Rotation paths and how fast each direction turns (deg/step):
Each turn is a multiple of 5 degrees from 10 to 175, or 0.
Rotation 1:
[ 39  -2  22  23  40  36   5   9  38  -3 -12]
[ 25  -4  11  36  43  33   8 -23  41   2 -19]
[  4   2  -7  49  40  10  -6 -42  31   5 -20]
[ -8   6 -18  51  38  -7 -37 -23  19  -5 -13]
[  0  13 -12  44  35  -9 -57   9  11 -12  -4]
[ 16  11   5  32  34  11 -55  36  12 -15  -1]
[ 28   7  26  24  38  32 -32  33  20 -15   9]
[29  5 28 25 43 41  0  9 37 -6 10]
[ 18   2   7  32  52  24  14 -16  50   1   4]
[  8   3 -16  39  50  -5   2 -26  45   0 -15]
[  9   5 -26  44  41 -18 -27 -15  29  -6 -28]
[ 19   6 -14  43  29  -5 -51   5  10 -10 -30]
[ 23   8  10  38  26  23 -58  20   0 -14 -17]
[ 19  11  30  34  30  42 -40  14   8 -10   8]
[  8  10  29  31  44  40 -12   2  30  -7  24]
[ 3 11 11 32 54 12  5 -7 49 -3 26]
[  6   9 -15  30  56 -12   1  -3  52  -5  -1]
Directions:
[ 17  -8  -9  -7   6  -6  27  -4  18   3 -18] : 45
[-18   4 -22   3   9 -29  -3  -5   7  -1   6] : 55
Rotation 2:
[-18   0  11 -11 -14 -13 -48 -17 -40  -6 -30]
[-41  33  -3 -14  -6 -21 -28 -15 -16  38 -12]
[-26  16  -9  25  22 -16   1 -38  10  42   3]
[ -4 -27 -22  33  28  -6   0 -50  18  -1  -4]
[-16 -25 -31   2 -11  -4 -23 -35  20 -43  -7]
[-28  20  -2  -9 -42  -9 -22 -19  23 -36   6]
[-15  48  23  23 -31  20  -8 -24  13  -1   5]
[ -8  22  12  32   9  52  -2 -28 -12   2 -19]
[-41  -5  -6   4  34  34  -9 -14 -23 -21 -28]
[-56   1  15 -12  29 -23 -12  -4 -14 -27 -13]
[-15  17  36   7   8 -50 -19 -28  -2  -4  -9]
[ 19  15  13   2   3 -17 -37 -53   4  25 -20]
[ -8   0 -32  -9  11  18 -45 -38  14  30  -8]
[-48 -11 -33  16  11  11 -26 -14  27   2  24]
[-35 -14   3  52 -11 -12  -6 -19  14 -25  22]
[ -3  -5  10  39 -38   1  -9 -35 -18 -36 -17]
[-17  22  -4  -6 -37  18 -10 -28 -27 -12 -37]
Directions:
[  1  17  21 -12  13  16   7   6   0 -20 -11] : 35
[-27   6 -14 -25  -5  -4  -5  16   4  -2   6] : 90
[-13 -22  -8  12  26   3  10   5   4 -13   6] : 70
Rotation 3:
[ 36  50 -11   3  42  16   0   0  -2 -18  -5]
[ -4  33 -18 -29  29 -11 -34  13 -38  -4 -13]
[ 21  38 -21   1  -3 -33 -10  25 -11 -47  -2]
[ 34  28  10  -8 -18  20 -29  24 -40 -16  -6]
[ -3  16 -30   5   4  28 -36  43   3 -33  20]
[ 22  46   9  23  30  24 -28  -6   5 -29  -8]
[-22  32  -1 -19  19  -4 -56   6 -21 -10 -20]
[  0  40   3   8 -14 -30 -21  22  11 -51 -16]
[ 12  30  30 -14 -33  22 -32  27 -20 -16 -22]
[-14  18 -12   0  -9  28 -28  52  27 -22   3]
[ 15  48  21   4  25  34 -11   5  24 -15 -21]
[-24  36  -2 -32  25   0 -35  22   0   3 -33]
[  4  48   2 -11   1 -31   6  29  22 -31 -28]
[ 18  33  19 -34 -22  17  -7  37 -20   0 -26]
[  0  23 -28 -15   1  21  -3  64  19 -12   3]
[ 38  47   0  -6  32  33   4  16   8  -5 -12]
[-11  33 -22 -38  40  -1 -24  24 -16   6 -17]
Directions:
[ 17   7  23  -5  -1  14  -1 -15 -18  12 -10] : 145
[-16  -1  18  15 -13   4 -24  -9  10 -12  -4] : 20
Rotation 4:
[ 39 -10  21  24   0 -34  13 -41  30  -6  11]
[ 13 -36  25  -7  35 -21  34 -32  23  20 -10]
[ 21 -15  69   6   6 -22  14 -13   9  -3 -16]
[ 50 -28  25 -26  -6 -26   7 -29  28  -7  10]
[ 11 -40  46 -41  27 -14  18 -16 -10  15   5]
[ 28  -6  64  -8  -8 -20  -7 -15 -19 -14  25]
[ 36 -26  10 -25   4 -17   2 -41  -4   1  45]
[ -9 -19  44  -1  29 -12  13 -33 -36  15  32]
[ 27   3  37  32   1 -26  -1 -41  -7  -9  36]
[ 16 -26   0   6  27 -23  25 -57  11  16  27]
[ -1 -13  54  31  30 -22  25 -30  -1  13  -5]
[ 44  -9  31  19   0 -31  11 -37  36  -8  -1]
[ 17 -42  25 -21  27 -19  31 -33  25  15 -11]
[ 18 -16  74  -7   7 -21  12 -10   2  -4 -14]
[ 53 -24  26 -31  -8 -23   0 -28  17 -12  19]
[ 11 -40  38 -42  23  -9  14 -21 -21  13  19]
[ 24  -5  63  -2  -4 -16  -6 -18 -26 -11  33]
Directions:
[  6  -5   6   0   1  -4  10   6  26   0 -31] : 35
[  2  17  26  19 -14  -2  -9  10  -6 -13  -3] : 130
[ -8  16 -16   0   9   4 -29  15   4   9 -10] : 0
Rotation 5:
[ 13 -30 -33  23  -6   2   4   7  45  35 -23]
[ 43  14  26  -2 -41   4 -19  -6 -22  28  11]
[ 12  -2 -14   4 -28 -31  -5 -17  22 -55  11]
[-31 -13   5  46 -26  35   3 -12  18  16  -8]
[ 40 -37  16  30  -5 -16   4  27 -31   4   3]
[  6  20 -11  -4 -28 -10  20 -41 -35 -28 -26]
[-14 -30 -25  23  14  42 -25 -12  -3 -27  19]
[-34 -10  39  19  -3 -16 -15  21 -41   9  -9]
[ 11 -33 -16 -12  30 -29  21 -26 -14  -9 -37]
[-10   1 -24 -28  -5  47 -34 -12 -27  13  -7]
[-19 -10   8  -2  25 -41 -45   3  -9  -8  38]
[-28  -3  21 -16   7 -15   1 -14  28  10 -58]
[ 24 -39 -24 -35  -3  14  -6   2   8  42   9]
[  6  41  -3  -9 -28 -31 -49  -3  -7  10   5]
[ -1 -18  20   1   1 -11  -9 -36  58 -21   5]
[-10 -25   1   8 -46  16   1  36  21  30 -16]
[ 45   3  -8  24 -17 -40   0 -21 -14  23  14]
Directions:
[-14  -2  -3 -27  25  -4 -14   0  -4  10  -6] : 25
[-28 -10  17  15   6  -4  -1  10  18  -4   2] : 95
[  3  -2  14 -18  -2 -10  14 -12   8 -25 -15] : 120
Rotation 6:
[-11  -3  15  25 -31 -47 -14  -2   1 -39  35]
[-31  -2  -9 -21  19  -4 -39  18  42  -8  38]
[-11 -15 -11  26 -47  -3 -15  24  53   4 -20]
[-17 -14   2  29 -27 -33 -23 -40   7 -26  31]
[-13 -40  -8 -20  23 -27 -29  21  40  -1  26]
[ -5   3   9  22 -50 -22  -5  39  38 -17  -5]
[-37  11  -4  15 -22 -12 -35 -30  17 -23  43]
[-17 -49 -24   3  10  -7 -33  13  46  10   3]
[ 10 -19  18  30 -43 -44   1   6  31 -21  -5]
[-32   5   4 -11  -7 -32 -26  -3  10 -20  58]
[-21 -14 -25   7  -4   5 -34  42  54   4   0]
[ -5  -7  10  43 -50 -17 -13 -24  32 -20  -5]
[-25 -36  -9 -10   5 -36 -29 -19  11  -9  50]
[  0 -22  -5   8  -3 -24 -17  57  45 -12  -1]
[-19  27  21  22 -46 -19 -17  -9  35 -26  16]
[-43 -26 -28  -2   0  -4 -44 -13  20   6  37]
[ 10 -43  -6  30 -10 -22 -20  26  48 -14 -17]
Directions:
[ -8 -10  31   3   4  18  -3   6 -16   8  -4] : 0
[-12  -2 -15   4   8  -3 -11  -4 -28  -5  22] : 125
[ -6  27   7 -11  -3   1   1  28   0  -7  11] : 85
[-11  -1   5 -30   8   1   0 -16  11  15  14] : 130
Rotation 7:
[-17  -5  41 -28  13 -53 -13 -13 -21 -38  -8]
[ 30 -17  -9  14  -8 -42 -43 -37 -10 -24  30]
[-13 -19  39  25  16 -13 -40  28   6 -32  35]
[ 22  16  -9  51  39  13 -44   0 -23  -1  17]
[-36  11  30   6  65   2 -30  -2   7  12 -11]
[ 25  15  -4  18  54  -9   2 -54  17 -10 -22]
[-33 -23  22   6  32 -20  21 -40  46 -11  23]
[ 24  -1  -1  50  21  -6  46 -16   2 -26  31]
[-32   0  20  22  22 -14  29   5 -17  30  58]
[ 34  15  24  12  35 -25  31   6 -50  20  -2]
[ -1 -26  20 -23  23 -46  -5 -22 -14  53  11]
[ 47 -53  24   9  16 -34   8   2   0  -8 -22]
[ -7 -67 -11  33   5 -11 -18   0   5  27  20]
[ -6 -31   6  50  30  12  10  37 -27 -11 -27]
[-38 -14 -35  27  32   3  -7 -20 -36  36 -16]
[-31  -9  13  -2  31 -23  19 -18 -24 -29 -55]
[-19 -22 -30   8  -7 -42   3 -62 -14 -19   2]
Directions:
[  9 -16   3 -13  -8 -16   0 -21  22 -12  -6] : 70
[  2   1  24  -2   7   0  11  21   1 -22 -16] : 170
[ 20  -2  14 -11 -11 -17 -15  13 -13   8  14] : 40
[ -1   4  24  11 -24  15  -3 -15  -3   8  -9] : 0
Rotation 8:
[ 17  22 -19  14 -23 -58 -29  22 -23  17  18]
[ 22  12  33   8 -13 -46  31  12  -4  47 -21]
[ 29  31 -13   6  36  11  28  40  13  37 -14]
[ -8  12  -5  54  18   9 -35  26  29  11 -40]
[-16  55   4  16 -18  21 -10 -39  24  13 -29]
[-29  42 -24 -37   3   3  -1   2 -21 -15 -49]
[-61  -2   7  21  31  -8  30 -10 -30 -18 -21]
[-52  16 -23   9  -1  -8  33   0  30 -17  38]
[-37 -40 -33 -11 -47 -14   8  16  25   2 -12]
[  5 -36 -35  12 -31  24  38 -28 -24  20  -4]
[ 35   1 -58  25 -11 -14   8   4 -30 -32  21]
[ 33 -11   7  31 -20 -61  16 -16  10 -22 -13]
[ 50   7  -8 -25  24 -20  42 -20  39  12  -8]
[ 24 -25 -32  -1  58  -7 -26   4  23  11 -27]
[ -5   5   0  33  25  -8 -43 -56  16  30   2]
[ -7  49 -21 -37  -4 -31 -35 -26  -9  27   5]
[-28   0  12 -22  16 -39   1   7 -44  41 -24]
Directions:
[ -7  23  15   3   6   3 -13  16  -5  24  -7] : 25
[  8  -9  26 -13  -3  18 -11   7  -4 -13  14] : 0
Rotation 9:
[ -5  25  13  45 -33 -13 -24  31  -8 -18 -28]
[ 28 -28  -8  14 -31 -12 -29  50 -20  -8 -12]
[ 31   4  16 -31 -18 -32 -34  33  12  15 -30]
[  5  23  41  12 -17 -29 -33  21  23 -34 -14]
[ -4  -8  26  14 -26  -9 -39  28 -42 -27  -7]
[ 13  15  -2   2 -30 -18 -29  37 -22  24 -40]
[ 28   7   1  22 -28 -26 -21  41  33 -10 -24]
[ 24 -26  34 -15 -15 -23 -38  33  -5 -30   1]
[ -3  28  37 -18 -17 -24 -42  16 -24   3 -32]
[  0  29  13  46 -32 -15 -24  32  -5 -14 -30]
[ 30 -28  -7  14 -32 -12 -27  48 -21  -9 -13]
[ 29   4  19 -31 -16 -33 -30  35  14  15 -28]
[  2  23  41  14 -17 -28 -34  21  20 -33 -13]
[ -3  -6  25  14 -24 -10 -39  27 -44 -27 -10]
[ 12  16  -2   1 -34 -18 -29  37 -23  25 -40]
[ 33   5   0  22 -29 -27 -19  41  34 -13 -19]
[ 24 -27  33 -15 -12 -23 -36  34  -4 -31   1]
Directions:
[ -4  28   0  14  -1  -6   6  -4  27   2 -10] : 120
[ -5   3 -22  23 -11   9   5   7 -20  12  -9] : 80
